Each row is where one point has got to under a steady rotation. How many ticks took it there?
The counts run from 0 to 420.
[ 93 156 143 150 146 130  89 104 172 127 122 172 142 126 118 175  86 176
 129 107 145 144 146 154 137 168 119 159 111 157 113 153]	112
[148 164 136 123 104 154  96 106 179 142 161 158 131 125 104 152 103 138
 125 111 107 142 143 133 123 178 110 163 198 150 151 151]	106
[140 162 157 173 144 110  88 133 102 119 130 182 153 114  99 141  93 156
 130 129 100 105 148 147 126 170 142 164 158  90 114 157]	328
[172 141 169 194 137 140 169 142 122 121 127 125 152 159 123 159  99 130
 149  92 159 146 164 160 117 133  95 157  98 111 137 117]	285
[176 176 127  96 134 106 109 156  88 108 191 125 156 104 125 158 131 127
 158 117 157 136 165 116 118 130 134 169 135 136 168 117]	202
[149 153  98 129 124  95  96 150 140 106 174 126 112  87 124 139 123 166
 136 112 196 135 152 112 112 118 146 180 142 171 139 132]	364
[161 135 188 129 175  92 126 132 102 123 172 152 165 132 119 162 112 133
 161 123 125 166 146 152 112 134 108 137 134 109 190 119]	316
[178 169 118  97 136  97 100 145 110 115 179 124 151  93 111 152 121 128
 157 121 165 134 158 105 122 136 140 161 139 156 174 142]	203
[137 150 105 154 110 103  89 133 177 137 142 129 110 105 147 152 106 137
 169  93 103 172 137 159  87 139 135 115 181 152 155 119]	376
[129 143 119 167 121 139  70 150 160 121 111 151 129 135  93 158 108 170
 119 104 123 117 175 162 115 188 138 163 161 144 122 133]	381
[132 193 125 136  91 142 146 122 144 113 147 143 132 108 129 159  99 116
 166  82 155 141 171 156 125 154  95 154 110 106 118 153]	117
[147 134 139 160 164  81 128 155  78  89 161 112 129 128 117 149 134 132
 144 105 165 139 128 141  73 172 115 140 157  94 157 106]	39
[124 153  93 167 139  84 117 116 154 119 129 140 160  87  98 165 102 125
 157  95 144 111  95 129 119 169 112 184 117 169 129 143]	228
[177 148 148 123 139 114 151 131 120 113 173 169 120 119 113 131 122 140
 121  82 205 155 144 100 105 132 123 124 159 163 145 153]	150
[187 168 108 120 143  87 102 131 124 126 170 121 151  84 113 130 121 138
 146 131 173 135 133  99 132 149 145 161 144 149 176 139]	204
[169 187 122 149 128 138  93 139  75 119 167 108 130 134 154 162 109 144
 149 113 106 110 131 115 106 125 154 148 178 126 104 109]	192
[151 154 139 198 134 121 125 120 160 138 133  79 116 170 135 173  95 139
 154  99 128 160 108 148 115 131  99 139 126 163 136  90]	399
[122 118 131 168 138 133  67 153 164 118 112 150 132 121  98 156 102 182
 135 116 126 135 175 169 120 184 143 144 136 164 125 130]	380
[128 126 106 162 140  73 117 127 150 124 158 119 123  97 118 162 133 147
 142 120 152 154  99 135  64 159 123 162 172 150 174 104]	367
[170 116 136 140 119 114  84 161 150 107 160 125 126 115  94 143 111 162
 146 135 153 161 190 155 111 139 123 158 135 159 183 136]	371
[136 130 120 166 128 166  78 114 141  90 154 111 116 157  76 152  99 170
 128 124 118 118 143 123 115 159  99 160 154 175 107 142]	243
[125 133 125 148 137 115  82 139 170 115 124 137 125 108 140 158  95 163
 174 105 123 169 162 175 107 153 129 105 123 170 155 128]	378
[170 135 156 158 107 136 151 118 138 101 158 129 138 143  82 150  88 134
 152 104 148 149 171 142 121 134  60 134 105 151 149 166]	126
[140 192 153 149 100 114 116 119 142 150 155 170 102 135 162 166  99 154
 136  91 114 149 152 146 114 127 131 134 186 111 124 152]	1
[207 158 130 198 131  95 126 126 109 143 140 123 144 131 122 140 107 134
 152 110 110 114 101  92 123 117 147 145 176 158 126 130]	183
[138 140 137 159 174  81 123 138  77  91 151 125 136 129 111 153 134 141
 142 108 159 136 107 125  68 182 124 129 164 122 143 108]	38
[170 101 163 148 175 107  73 171 131 107 148 148 133 130  93 120 106 152
 146 127 120 154 178 153 123 145 146 135 143 144 158 128]	50
[177 111 150 151 158 121  70 171 131 110 142 158 130 136  86 122 109 152
 131 126 121 134 173 144 121 149 158 149 167 154 147 129]	51
[222 153 136 194 130 112 128 135 103 142 136 129 141 135 107 137 106 145
 136 118 123 102 125  86 130 113 148 149 158 163 130 138]	182
[159 166 161 163 181  71 138 114 123 148 162 149 146 130 136 147 118 144
 124 118 162 153  83 115 112 142 135 171 167 126 160 120]	313
[205 133 158 173 142 110 139 163  92 113 143 123 163 124 103 146 100 130
 174 114 135 122 174 142 115 116 118 141 102 130 157 132]	179
[157 119 154 156 176  72  95 154 127 108 154 125 124 122 130 138 110 128
 185 116 120 181 146 158  96 143 130 115 157 128 171 113]	48
[137 144 119 192 121 126 143 156 146 120 112 107 141 154 113 186 111 120
 146  80 152 128 140 170 104 163 103 179 125 136 129  99]	391
[110 181 142 136 135 125  89 102 184 126 135 149 122 107 150 153  82 159
 169 108 139 175 148 166 139 139 114 129 111 137 129 146]	110
[145 137 159 125 128 146  81 119 167 134 163 149 147 146  93 155  96 153
 120 136 123 155 176 153 137 144 115 181 140 160 162 139]	104
[131 182 106 115 152 149  89 104 135 111 167 114 148 109 150 179 104 162
 152 107 175 133 127 115 113 124 146 167 108 178 113 113]	88
[145 156 140 222 134  50 153 122 119 137 116 143 124 131 115 149 105 148
 141 105 156 135 107 133 124 153 101 135 132 116 137 155]	15
